Look-ups in named tables: a row name and a column name give one cell, copied from the table.

konak:
	nos	rab	kevibe	topot	fiz
suve	127	130	124	154	192
nuked	125	139	119	127	163
kog	110	125	119	164	197
pefi	148	66	156	215	84
nomo	164	116	58	176	127

kog, rab => 125
nomo, topot => 176
nomo, fiz => 127
nomo, nos => 164
nuked, kevibe => 119
kog, topot => 164
suve, kevibe => 124
nuked, nos => 125
suve, nos => 127

zis.tsv
	kezusu	dobo
pozazi	127	231
fubedov	63	174
vub	164	114
dak	171	109
sozif	177	130
dut	181	109
fal	152	229
dur	188	212
savomu	63	193
kigor	226	211
dasiv	224	208
sibopi	101	141

What is the kezusu of savomu in zis?
63
What is the dobo of dur in zis?
212
What is the dobo of kigor in zis?
211
What is the kezusu of vub in zis?
164
What is the dobo of vub in zis?
114
What is the dobo of pozazi in zis?
231
What is the kezusu of dak in zis?
171
What is the dobo of dut in zis?
109
What is the kezusu of dasiv in zis?
224
What is the kezusu of dur in zis?
188
Which row has the largest kezusu? kigor

Table viba
fields: saleba, buke, sop, faz, borulig, feda, gorir
ruk: [218, 211, 68, 116, 187, 159, 149]
tasu: [117, 148, 122, 138, 137, 168, 153]
sezibu: [124, 129, 98, 157, 117, 157, 107]
napopu: [140, 194, 179, 122, 181, 187, 231]
rino: [193, 115, 128, 102, 121, 96, 197]
nides: [79, 110, 153, 150, 124, 150, 63]
feguvip: [147, 122, 219, 194, 130, 129, 80]
tovituk: [130, 130, 165, 176, 125, 121, 121]
puf: [181, 150, 200, 171, 159, 150, 109]
simedos: [132, 185, 179, 137, 148, 163, 221]
sud: [143, 157, 90, 125, 166, 154, 143]
rasuma: [175, 138, 120, 133, 138, 151, 167]
tevu: [93, 234, 187, 126, 162, 200, 186]
deg: [129, 115, 194, 134, 168, 126, 127]

What is the sop of sezibu in viba?
98
What is the gorir of puf in viba?
109
What is the feda of nides in viba?
150
What is the faz of nides in viba?
150
What is the feda of tevu in viba?
200
What is the saleba of sud in viba?
143
What is the sop of rasuma in viba?
120
What is the sop of sud in viba?
90

solez:
	fekep	gire	bev	debipos	zev	zutib	pebuza	ludi	luniz	gomud
vavu	-60	-238	-172	-404	-159	-228	3	474	-159	-216
ripeziv	-59	-197	-95	-393	-159	-222	-13	452	-159	-187
parunod	-18	-99	-1	-473	-149	-144	94	-112	-141	-243
kod	-41	-130	-28	-419	-153	-174	22	-146	-149	-191
zepe	180	-2	96	-388	-124	68	183	-134	-98	-384
tes	65	-34	-69	-441	-98	303	247	-151	-56	-317
rovofos	-161	24	-163	-154	-307	-136	200	-119	737	-5
pufeba	44	438	96	238	-619	-357	268	-9	187	351
tav	-25	-192	-185	-534	188	18	188	96	295	-183
vanet	-58	-147	-105	-413	-142	-90	69	-154	-137	-175
tuv	-36	-217	-200	-499	33	-141	78	266	80	-203
pizopu	-199	220	-174	93	-483	-279	373	-81	977	181
fof	-35	-125	-66	-424	-141	-85	82	-150	-132	-205

What is the ludi of zepe in solez? -134
What is the gire of rovofos in solez? 24
What is the zutib of tes in solez? 303
What is the zutib of fof in solez? -85
What is the fekep of vavu in solez? -60
What is the fekep of tes in solez? 65
What is the zev of kod in solez? -153
What is the zev of pizopu in solez? -483
What is the pebuza of rovofos in solez? 200

zabi:
|  | gef | votiran | kud | nivesez |
|---|---|---|---|---|
| tikad | 64 | 73 | 61 | 46 |
| kalod | 57 | 24 | 49 | 57 |
| rer | 79 | 85 | 62 | 57 |
| tobol | 42 | 68 | 58 | 45 |
| bod | 69 | 37 | 16 | 63 |
| nik | 58 | 55 | 39 | 49 |

What is the gef of nik in zabi?
58
What is the votiran of tikad in zabi?
73
What is the gef of rer in zabi?
79
What is the nivesez of nik in zabi?
49
What is the votiran of rer in zabi?
85
What is the gef of tobol in zabi?
42
What is the kud of nik in zabi?
39
What is the nivesez of rer in zabi?
57
What is the nivesez of tobol in zabi?
45
What is the kud of rer in zabi?
62
What is the nivesez of kalod in zabi?
57
What is the votiran of nik in zabi?
55
What is the votiran of bod in zabi?
37
What is the votiran of kalod in zabi?
24

masufeb.tsv
	malop	tusuga
rif	0.2	0.3
kezi	0.6	0.4
tun	0.6	0.6
kav	0.2	0.9
ded	0.7	0.1
ful	0.2	0.1

kav, tusuga -> 0.9
ful, malop -> 0.2
ded, malop -> 0.7
kav, malop -> 0.2
ful, tusuga -> 0.1
tun, tusuga -> 0.6
rif, tusuga -> 0.3
kezi, malop -> 0.6
ded, tusuga -> 0.1
kezi, tusuga -> 0.4
rif, malop -> 0.2
tun, malop -> 0.6
Which row has the largest tusuga? kav

Table tirapu
,matig,tateg,zugufal,pomin,gotuzor,seg,lidip,likod,zilome
guk,-947,2483,-7714,5843,624,-4155,-1090,462,9604
favip,1541,6540,3413,2573,4506,801,2956,-2321,-1513
mur,821,2439,222,4369,1198,854,249,1875,-1681
nevoni,4153,-3899,4908,-5762,-3550,6822,-1784,127,-3480
zagofos,-65,-3802,-3557,559,-592,1613,-6835,2531,-1173
zum,7044,6091,-6881,3765,984,-143,3734,-6883,-2030
gedof,6516,-670,-2945,-5017,-5621,6349,-5379,-3189,-2189
govopi,-3695,-804,3740,5695,6219,-2172,6610,3657,1268

What is the zilome of nevoni in tirapu? -3480
What is the matig of zum in tirapu? 7044
What is the seg of zum in tirapu? -143
What is the gotuzor of nevoni in tirapu? -3550
What is the pomin of nevoni in tirapu? -5762
What is the gotuzor of govopi in tirapu? 6219
What is the likod of nevoni in tirapu? 127
What is the pomin of zum in tirapu? 3765
What is the zilome of zum in tirapu? -2030
What is the seg of favip in tirapu? 801

kidi:
|  | merob | zuzup | dopomag | buda | gen | gel |
|---|---|---|---|---|---|---|
| mas | 35.8 | 46.4 | 50.1 | 62.6 | 21.7 | 43.0 |
| sut | 60.1 | 41.0 | 44.3 | 37.0 | 56.8 | 40.8 |
| lurun | 52.8 | 63.9 | 46.8 | 47.7 | 31.1 | 55.5 |
| nop | 45.7 | 53.0 | 36.2 | 51.8 | 32.1 | 51.7 |
| disos | 42.4 | 63.2 | 49.9 | 58.3 | 21.9 | 57.7 |
| bez | 50.6 | 81.7 | 58.5 | 41.9 | 56.3 | 36.6 |
| mebad | 32.8 | 51.9 | 44.6 | 63.5 | 17.2 | 51.0 |
| selu | 46.4 | 53.5 | 39.9 | 55.9 | 39.0 | 48.1 |
| peti | 35.1 | 41.7 | 36.2 | 49.8 | 30.3 | 43.7 |
| musaliz | 40.0 | 39.0 | 44.5 | 47.6 | 42.4 | 40.6 |
| foselo | 46.3 | 57.3 | 49.3 | 52.5 | 22.0 | 54.5 |
| tiv | 52.7 | 57.4 | 33.4 | 40.3 | 40.4 | 51.0 |
| ros | 47.6 | 63.3 | 41.6 | 48.2 | 37.9 | 47.3 |

sut, zuzup => 41.0
mebad, gel => 51.0
disos, buda => 58.3
mebad, zuzup => 51.9
foselo, gen => 22.0
disos, dopomag => 49.9
mebad, merob => 32.8
mas, merob => 35.8
disos, merob => 42.4
tiv, dopomag => 33.4
peti, gen => 30.3
musaliz, buda => 47.6
tiv, gen => 40.4
sut, dopomag => 44.3
peti, zuzup => 41.7
Which row has the largest merob? sut

zarep =
fields: nelaz, fasi, mebe
dafik: [161, 107, 55]
kem: [37, 106, 109]
sen: [157, 84, 112]
kosu: [166, 159, 130]
kogi: [209, 85, 134]
bugofit: [127, 182, 32]
tivemal: [167, 159, 99]
dov: [115, 127, 126]
sez: [145, 56, 67]

What is the mebe of kem in zarep?
109
What is the fasi of kosu in zarep?
159
What is the mebe of sen in zarep?
112
What is the nelaz of kem in zarep?
37
What is the nelaz of sen in zarep?
157
What is the fasi of dov in zarep?
127
What is the nelaz of dafik in zarep?
161
What is the mebe of sez in zarep?
67
What is the nelaz of dov in zarep?
115
What is the mebe of tivemal in zarep?
99
What is the mebe of kogi in zarep?
134
What is the mebe of dafik in zarep?
55
What is the fasi of bugofit in zarep?
182
Row with the largest nelaz: kogi

Table povateb
columns: nesul, todivag, pubodo, sona, tesov, tav, goki, neret, zazira
zit: [142, 463, 418, 323, 203, 580, 458, 562, 285]
lorun: [946, 472, 631, 249, 303, 390, 430, 655, 256]
maf: [213, 283, 286, 421, 418, 350, 98, 605, 419]
sek: [774, 458, 596, 272, 249, 484, 469, 758, 220]
fupit: [913, 478, 555, 350, 362, 426, 466, 722, 296]
puz: [42, 397, 369, 309, 200, 544, 380, 574, 292]
rokomur: [216, 541, 158, 707, 708, 406, 683, 346, 746]

lorun, nesul => 946
rokomur, tesov => 708
maf, zazira => 419
rokomur, pubodo => 158
fupit, goki => 466
sek, tav => 484
rokomur, todivag => 541
puz, nesul => 42
zit, pubodo => 418
lorun, sona => 249
fupit, pubodo => 555
zit, tav => 580
zit, sona => 323
maf, pubodo => 286

Table bop
|  | mitupuv | suko | depemo | rud |
|---|---|---|---|---|
| zukesi | 23 | 200 | 171 | 139 |
| rak | 40 | 173 | 156 | 147 |
| poto | 49 | 146 | 133 | 133 |
| keripev | 54 | 139 | 131 | 141 |
| fam | 50 | 156 | 142 | 143 |
| levu | 52 | 173 | 136 | 111 |
| pini | 35 | 168 | 134 | 115 |
| mugita | 56 | 154 | 120 | 111 |
| vilo | 35 | 178 | 142 | 135 |
| raf | 60 | 148 | 129 | 106 |
| vab | 37 | 163 | 149 | 144 |
| vot | 58 | 146 | 128 | 142 |
| vuvasap | 39 | 204 | 144 | 137 |
| lim | 36 | 185 | 149 | 152 |

levu, depemo: 136
vilo, depemo: 142
rak, suko: 173
poto, suko: 146
raf, depemo: 129
lim, rud: 152
keripev, rud: 141
raf, mitupuv: 60
keripev, mitupuv: 54
zukesi, mitupuv: 23
rak, depemo: 156
mugita, rud: 111
pini, suko: 168

